In the data rows, 128 means zero.
Some points:
[ 98 145 159 150 165 114 168 109 103 209 157 211 111 103 121 125 137 111
  70 237 188 134  81 146  93  96 134 121   8  97 128  89  95 168 142 153
 116 178 120 144 149  62 202  75 147 161 107  68 187 115 168 122 159 110
 227 162 121]
[113 132 178 140 105  90 144  55  34 108 147 115 172 236 122 126 141 157
 218 111 131 171 202  77  60 109  53 168 116  44 206  76 109 103 184 126
 145 112 115 131 161 216 118 174 153 100 119 162 107 153  98 125  85  58
 118 112  95]
[141 175 154 182 138 180  93 107 109  66 140 170 237 154 109  76 120 125
 167 129  78  64  81 154 186 121 132 135 149  90 105 122 164 110  90 119
 155 136 127 109 154 111 127   1 138 114  62  81  70 193  68 111 109  76
 127 153 138]
[101 215  87  94 123 151  41 134 111 174 103 122 195  95 127 102  92 132
 197 121 166  92 137 128 132 146 135  47  98 144 110  98 104 147  99 164
  95 170  94 128 145  98 105 240 113 162 159 132 172 148 197 155 104 121
 173 165 186]
[125 174  69 107 109 132 141 102 125  86 166 127  87 154  84 135 169 115
  71 152 144 126  53  75  86 180 130 141 131 150  83 119 172 153  98 173
 150  56 244 159 205 139 119 164 161 104 206  71 176 122 153 131 165 116
 155 111 106]
[104  62 121 117 149 147 147 149  80  40 140 132 160  59 196 104 147  97
 203 118 150 143 185 130 164 127 176 167 161 164  82 189 134 160 154 170
 199 124 152 202  89 137 152 166 206 146 143  68  96  94 140  73 110 103
 152  60  96]
[171 131 120 114 110 123 214 130 180 148 172 172 171 126  41 123 139 128
 117  56 145 143 173 162 186 112 140 221 174 114 180 129 178 105 128  33
 117 156 163  95  98 151 199 151 112 147 174 161 146 219 187 138 111 165
 194  91 105]
[ 91 195 117 108 144 181 143 174 119  99 176 100 148 176 102  81 118  96
  95  55  80 114 194 143  15 102 130 117  97 137  57 158 151  80  82 202
  88 115  95 113  66  77 171 141 141 118  75 127 143 176 101 214 186 156
 127 121  80]
[128  57 108 121 140 215 123 146 116  56  91 117 133 219 132 137 125 162
 187 221 114 159 111 109 118 164  95  99 195  81 131 144 120 108  96  38
  81 197 128 121 111  59 118 116 110 128  75 180 131 127 184 108 171 163
 149 109  40]
[158  89 167 101 100  95 133 139  77 127 133 103 151 213  83 140  92 127
  51  53 105 151 137 119 195 180 100  53  69  86 115 140 169  74 127  94
 148 174 139 184  51 122 104 117 108 163  99  76 135  32 132  79 139 123
  53  89 219]
[ 84  99  80 123 132 164  80 149 166 154 140 100  74 121 110 193 168 132
  79  89 161  92 178 111 106  98 137 168 147 116 171  61 102 144 103 151
 161 194 140 140 158 126 115  76 140 163 130 149  36 143 122  54 169 126
 128 109 160]
[186 104 151 104 118   0 124 143  99 164 102   7 149 122 110 125 121 145
 207 172 144 129  91 148  64 148 207 175 128 163 168 117 166 132 110 141
 116 121  66 120 116 206 131  68 103 123 143  81 127 112 134 110 117 159
 123 110  92]
[135 148  88 102 183 140 136 174 190   0 112 105 109  91 190 133 107 110
  78  78  99 112  64 121 206 120 113 155  52 106 189 149 113 201 162 169
  54 160 141  83 209 149 171 157 100 122 150 145 130  32 150 188 147 107
 106 157  92]
[119 116 149 107 122 146 147  46  92 164  82 138  39  54  84 134 154 106
 145  68 109  82  66 124 138  29  78  62 122 154 183 179 171 105 102  85
 212 111  93 172 206  73 174 107 151 130 109 156 155 141 148 161 153 120
  66 170  91]
[130 104 145 158 145  87 158 143 201  84 100  83  84  11 149 159 172 128
 145 134  94 139 130 140 126 161  93 149  79 138 155 127 116  11  78  75
 111 143 109 140 104 137  41  91 125 167 154  73 152 164  49 169 108 132
 154 131 200]
[173  66 174 131 146  87 127 149 105 197  84  98 109 163 191 101 124 150
  67 130 127  93  75 137 176 147 107 128 208 138 123 115 102  88 149 202
 135  92 137  98 123 150  70 248 184 104  94 146  99 203 162  66  98 144
 130 161 162]
[ 97 213 134 120  99  81  77 180 115 133 146 185  66 184 143 101 131 115
 101 124  65 158 127 161 159 137 106 151 230 152 201 115  45 136 117 132
 163  67  85  98  82  30 118 109  71 128 157 106 175 141 102 107 120 132
 105 124  55]
[ 63  66  89 128 159  59  84 127  96  68 110 102 136 162 143 180 112 166
 101 150 182 141 101 144 148  98 125 152 116 115  47 130 101 165 156  37
 150  41  85 103  96 147 146  94 100  85 145 137  71 141 203 197 112 132
 126 104 255]
[124 152  58 160  67 140 113 133 186 154  95 153 129 128  76  88 157 110
 154 112 159 174 120 154  71 123 107 119 167 144  87 182  84 142 189 233
 103 191 139 135 173 183 132  87  97  66  54 119 152  92  73 163  92 129
 113 108 206]
[ 98  26 165 144 144 103  87  43 109 194 153 113 157 118 120 124  89  80
 147 135  54 117 173 134  84 159 160 136 157 134 159 126 112 143  92  99
  99 127 219 121  87 107  91 134 147 126 117 154  69  54  99 184 102 157
 154 186 109]
[134 188 146 165  91 106 151 178 202 141 156 184  82 120 169 128 166 183
 152  48 143 127  81 142 109  66 150  49 175 120  30 117 118 133 117  83
  41  47 113 110 133 107 172 130 160 185 138 201 175  56  94 106 137 124
 145 132 143]
[149 123 174 147 126 150  80  86 154 160 142 184  92  68 145 108 117 118
 150 168 131 105 212 116 135 132 179 104  59  37 169 114 142 123 169 130
  91 130 122  99  89 169  80 145 149  45 124 128 153 181 146 129 142 140
   0  62  77]
[155 147 155 148 115 143 177 196  50 141  81 123 161  62 135 145  97 157
 115 181  96 132 183  50 160 171 146 172 165 249  80  86 116 156 186  63
 165 160 186  59  93 170  91 169  87 121 102 147 124 131 132  87 147  97
  55 190 142]
[165 114 161 143 133 148 177 134 174 125 133 160 119 162 128 155  59 151
 155 199 171 119 164 141 141 105 105  90 181 164 145 158 188 199  91 205
  95 100  42 187 117 135 123 140  85 118 164 133  98  73  85 129 167 171
 173 188 127]
[159 161  52  88 137 221 136  74 204 208 138  98 129  99 190 178 147 101
  27 159 164 181  81 134 143 167 163 121  15 164  97 161 128 115 178 125
 210  98 148 150 183 142 129  99 112 173 196 198 122 156  72  91  49 139
 155  96 100]
These points spread out most along one direction. How far along it is each point below, from 0 to 99? The average is 50, and the first point in the table lies past the average. One standard deviation of the points above along it is 16.
[171 131 120 114 110 123 214 130 180 148 172 172 171 126  41 123 139 128
 117  56 145 143 173 162 186 112 140 221 174 114 180 129 178 105 128  33
 117 156 163  95  98 151 199 151 112 147 174 161 146 219 187 138 111 165
 194  91 105] 47
[ 98  26 165 144 144 103  87  43 109 194 153 113 157 118 120 124  89  80
 147 135  54 117 173 134  84 159 160 136 157 134 159 126 112 143  92  99
  99 127 219 121  87 107  91 134 147 126 117 154  69  54  99 184 102 157
 154 186 109] 33
[159 161  52  88 137 221 136  74 204 208 138  98 129  99 190 178 147 101
  27 159 164 181  81 134 143 167 163 121  15 164  97 161 128 115 178 125
 210  98 148 150 183 142 129  99 112 173 196 198 122 156  72  91  49 139
 155  96 100] 83
[173  66 174 131 146  87 127 149 105 197  84  98 109 163 191 101 124 150
  67 130 127  93  75 137 176 147 107 128 208 138 123 115 102  88 149 202
 135  92 137  98 123 150  70 248 184 104  94 146  99 203 162  66  98 144
 130 161 162] 35
[101 215  87  94 123 151  41 134 111 174 103 122 195  95 127 102  92 132
 197 121 166  92 137 128 132 146 135  47  98 144 110  98 104 147  99 164
  95 170  94 128 145  98 105 240 113 162 159 132 172 148 197 155 104 121
 173 165 186] 58
[165 114 161 143 133 148 177 134 174 125 133 160 119 162 128 155  59 151
 155 199 171 119 164 141 141 105 105  90 181 164 145 158 188 199  91 205
  95 100  42 187 117 135 123 140  85 118 164 133  98  73  85 129 167 171
 173 188 127] 53
[135 148  88 102 183 140 136 174 190   0 112 105 109  91 190 133 107 110
  78  78  99 112  64 121 206 120 113 155  52 106 189 149 113 201 162 169
  54 160 141  83 209 149 171 157 100 122 150 145 130  32 150 188 147 107
 106 157  92] 72
[ 84  99  80 123 132 164  80 149 166 154 140 100  74 121 110 193 168 132
  79  89 161  92 178 111 106  98 137 168 147 116 171  61 102 144 103 151
 161 194 140 140 158 126 115  76 140 163 130 149  36 143 122  54 169 126
 128 109 160] 53
